Each row has a name. After each piece below comes the name of the row it's from, unless a question asks for something else. Each question is about the rows just above it.

Nor: [ 1.27 -0.01  2.97  0.86  2.46 -1.71  0.35  0.04]
gav: [ 0.02  0.34 -0.27  3.24 -1.11 -6.03 -0.25 -0.25]
tol: [-0.25 -1.11  3.24 -0.27  0.01 -0.25  0.34 -6.03]
noso: [ 0.02  0.93 -0.27  0.96 -1.32  4.93 -0.12 -0.25]
gebib: [ 0.96 -0.12 -0.24  0.02  4.93 -1.32  0.93 -0.27]
matut: [ 0.02  0.97 -1.32  0.93  4.93 -0.12 -0.24 -0.27]
[-6.03 -1.11 -0.27 -0.25 -0.25  0.02  0.34  3.24] is which row reordered? : gav
[ 0.04  0.35 -1.71  2.46  0.86  2.97 -0.01  1.27] is which row reordered? : Nor
Which row holds these entries in another order? [-0.25  0.02  0.34 -0.27  3.24 -1.11 -6.03 -0.25] : gav
Put [ 0.93 -1.32 -0.12  0.02  4.93  0.96 -0.25 -0.27] back in order: which row is it? : noso
[ 0.97 -0.12 -0.27  0.02 -0.24  4.93 -1.32  0.93] is which row reordered? : matut
[-1.32  4.93  0.02 -0.24 -0.27 -0.12  0.93  0.96] is which row reordered? : gebib

keme: [ 4.41 -1.94  2.52  6.29  5.24  0.87 -4.28 -0.20  6.05  5.28  4.99  2.32
  4.68 -0.70 -1.09 -1.20  1.26  2.24  2.06  4.07  5.00  4.48  4.10  0.47
  2.96 -3.19  1.86  6.09  6.13  1.79  5.77  2.30 -1.75 -0.06  0.89 -1.73
  4.14  0.22 -2.07 -4.02  1.75 -1.47  4.22  4.50  0.05  3.48  1.70  0.79
  1.26 -2.62 -2.79  1.80 -3.20  3.75 -3.60  2.03]
gav: [-1.47  2.03  2.06 -1.20  6.09 -3.20  5.77  3.75  4.10  1.80  4.07  1.75
  0.05 -0.70  0.87 -4.28  5.24  4.50  5.28  4.68 -0.06  1.70  5.00  3.48
  1.86 -3.19  2.32  2.96 -2.62 -2.07  4.14  4.22  1.80  0.22 -4.02  0.89
  6.05  1.26 -0.20 -1.94  0.47  0.79  6.29 -1.73  4.48 -2.79  4.41  2.30
  6.13  2.52  1.26 -1.75 -1.09  2.24 -3.60  4.99]
Nul: [ 0.89  5.24 -3.60 -1.94  5.28  4.68 -1.73  6.09  6.13  5.00  4.99  3.48
  1.80 -2.79  2.06 -2.07 -1.75  3.75  0.05  1.26  6.05 -0.70 -0.06 -3.20
  4.41  4.22  0.87 -4.28  5.77  4.07  1.86  2.96  4.50 -3.19  4.10  1.70
 -4.02 -1.47  2.32  1.75  2.30  0.22  1.80  0.47  4.48 -2.61  6.29  1.26
 -1.09 -1.20  2.24  0.79  2.03 -0.20  4.14  2.52]
[ 0.47  4.99  4.41 -2.07  3.48 -1.75 -1.73  1.26  0.87  6.13 -1.20  0.05
  4.50 -0.70 -4.02  0.22  0.89  6.05 -3.19  1.75 -2.79  5.28  2.96  4.22
  2.24  2.06  1.86 -1.09  3.75 -3.60  4.07  5.00  1.70  0.79 -0.20  1.79
 -4.28  1.26 -3.20  4.68 -2.62  4.14  2.30  4.48  5.77  2.03  6.09  1.80
  6.29  2.32  4.10  2.52 -0.06 -1.94 -1.47  5.24] is which row reordered? : keme
Put [ 0.89  6.05  1.26 -0.20 -1.94  0.47  0.79  6.29 -1.73  4.48 -2.79  4.41
  2.30  6.13  2.52  1.26 -1.75 -1.09  2.24 -3.60  4.99 -1.47  2.03  2.06
 -1.20  6.09 -3.20  5.77  3.75  4.10  1.80  4.07  1.75  0.05 -0.70  0.87
 -4.28  5.24  4.50  5.28  4.68 -0.06  1.70  5.00  3.48  1.86 -3.19  2.32
  2.96 -2.62 -2.07  4.14  4.22  1.80  0.22 -4.02] back in order: which row is it? : gav
[ 6.29 -1.94 -1.47 -1.75 -1.20  4.41  2.24  2.06  2.30  0.22  6.09  1.75
 -1.73 -3.60  1.26 -3.19 -4.28  4.07  2.52  5.00  4.50  4.48  0.87  0.89
  4.99  5.77  6.13  4.10  5.24  2.96  2.32  1.80 -2.62  4.68  6.05  4.22
  2.03  3.48 -2.79 -0.20  1.86  1.26 -0.06  0.47  3.75 -3.20  1.80  0.05
  4.14 -1.09  0.79  1.70  5.28 -0.70 -4.02 -2.07] is which row reordered? : gav
Put [ 4.99 -1.47  2.03  2.06 -1.20  6.09 -3.20  5.77  3.75  4.10  1.80  4.07
  1.75  0.05 -0.70  0.87 -4.28  5.24  4.50  5.28  4.68 -0.06  1.70  5.00
  3.48  1.86 -3.19  2.32  2.96 -2.62 -2.07  4.14  4.22  1.80  0.22 -4.02
  0.89  6.05  1.26 -0.20 -1.94  0.47  0.79  6.29 -1.73  4.48 -2.79  4.41
  2.30  6.13  2.52  1.26 -1.75 -1.09  2.24 -3.60] back in order: which row is it? : gav

Suveb: [-3.35 -0.22 -0.24  1.07  0.06 -0.22  0.21]
noso: [ 0.21 -3.35  1.07  0.06 -0.23 -0.24 -0.22]
Nul: [ 1.06 -0.24 -0.22  0.21  0.06 -0.22 -3.35]
Put [-3.35 -0.24 -0.22 -0.22  0.06  0.21  1.07] back in order: which row is it? : Suveb
Put [ 0.21 -0.22  0.06  1.07 -0.24 -0.22 -3.35] back in order: which row is it? : Suveb

gav: [ 0.75 -0.44  2.29  6.39 -7.52 -3.29]
Nor: [ 3.55 -5.39 -1.38  3.61  4.37 -1.83]
keme: [-1.96 -6.33  4.10  2.74  0.03  3.36]
Nul: [ 0.36 -2.78  0.29 -2.94 -4.17 -1.22]
zavap: [-0.80  2.78  0.85 -0.36  0.93  3.13]
noso: [-1.30 -1.26  7.41 -2.56 -2.32  4.77]
miroz: [-7.08 -4.10 -0.28 -2.52  2.20 -4.21]
Suveb: [ 0.93 -0.81 -0.36  2.78  0.85  3.13]
matut: [-4.72  1.37 -1.69  1.71 -6.25  0.42]
rutu: [ 1.94  1.26 -1.58  1.55 -2.58 -4.70]
[ 0.93 -0.36  3.13  0.85  2.78 -0.80] is which row reordered? : zavap
Which row holds these entries in another order? [ 2.78  0.85  3.13  0.93 -0.81 -0.36] : Suveb
Which row holds these entries in another order? [-2.52  2.20 -4.21 -7.08 -4.10 -0.28] : miroz

gav: [ 0.31 -2.96  1.47  0.74 -3.24  0.25  0.08  1.61 -3.38 -0.64  1.94  0.22
 -1.35  0.14  2.89  2.93  0.49 -0.14  1.04  4.42 -1.57 -0.58 -1.92  0.29
  0.25  1.82 -0.90 -2.90  1.80  1.16 -2.93 -2.07  0.65 -0.43 -1.21 -1.23
 -0.06]
tol: [-0.64 -2.96 -1.21 -0.06  1.82  0.25  0.65  4.42 -2.90  1.47  1.61 -3.24
  1.79  0.49 -1.35  2.93 -0.90  0.22 -0.14  0.74  0.14  1.94  0.25  0.31
  2.89 -1.23 -2.07  0.08  1.16  1.04 -0.43 -1.57  0.29 -1.92 -2.93 -0.58
 -3.38]
matut: [ 0.25 -3.38  0.29 -1.35  1.04 -1.23  0.49 -2.93  2.94  4.42  1.94 -2.90
 -2.96  0.14  1.61 -3.24 -2.07  1.47 -0.64 -0.06  1.82 -0.14 -0.58  0.22
  0.31  2.90  0.65  1.16 -0.90  0.74 -1.92 -0.43  1.79  0.08 -1.21  0.25
 -1.57]
[-2.90  1.47  1.61 -3.24  1.79  0.49 -1.35  2.93 -0.90  0.22 -0.14  0.74
  0.14  1.94  0.25  0.31  2.89 -1.23 -2.07  0.08  1.16  1.04 -0.43 -1.57
  0.29 -1.92 -2.93 -0.58 -3.38 -0.64 -2.96 -1.21 -0.06  1.82  0.25  0.65
  4.42] is which row reordered? : tol
[-0.06 -1.23 -1.21 -0.43  0.65 -2.07 -2.93  1.16  1.80 -2.90 -0.90  1.82
  0.25  0.29 -1.92 -0.58 -1.57  4.42  1.04 -0.14  0.49  2.93  2.89  0.14
 -1.35  0.22  1.94 -0.64 -3.38  1.61  0.08  0.25 -3.24  0.74  1.47 -2.96
  0.31] is which row reordered? : gav
[ 0.29  4.42  0.65 -0.64  0.25  1.61 -2.93 -0.43 -0.90  0.49 -1.57 -0.06
  0.31  1.80  2.89  1.47  1.04 -1.21  1.82  2.93 -0.14  1.94 -1.23 -1.92
  1.16 -2.96 -2.90 -0.58  0.08 -2.07  0.14 -1.35 -3.38  0.22  0.25  0.74
 -3.24] is which row reordered? : gav
Which row holds these entries in another order? [-3.38 -0.58 -2.93 -1.92  0.29 -1.57 -0.43  1.04  1.16  0.08 -2.07 -1.23
  2.89  0.31  0.25  1.94  0.14  0.74 -0.14  0.22 -0.90  2.93 -1.35  0.49
  1.79 -3.24  1.61  1.47 -2.90  4.42  0.65  0.25  1.82 -0.06 -1.21 -2.96
 -0.64] : tol

keme: [-0.60 -1.16 -8.33 -2.29 -0.99  0.60 -2.80  0.27]
Nor: [ 0.60  0.00  3.40  0.36 -0.03  0.32  0.75  0.29]
tol: [ 0.22 -2.25 -0.29 -0.98 -1.35  1.58 -0.69  1.28]
Nul: [-0.03  2.04  1.06  0.65  1.33 -1.52  0.39 -1.17]
miroz: [-1.43  2.56  2.06  3.56  2.06 -2.48  3.03 -1.78]
Suveb: [ 3.40  0.60  0.36 -0.01  0.29 -0.03  0.75  0.32]
matut: [-0.03  2.04  1.06  0.65  0.79 -0.93 -0.97 -0.28]
rutu: [ 0.29 -0.02  3.40  0.00  0.60  0.32  0.36  0.75]
[-0.03  0.00  0.29  0.32  0.36  0.60  0.75  3.40] is which row reordered? : Nor
[-1.35  1.58 -0.69  1.28  0.22 -2.25 -0.29 -0.98] is which row reordered? : tol
[-0.03 -0.01  0.29  0.32  0.36  0.60  0.75  3.40] is which row reordered? : Suveb

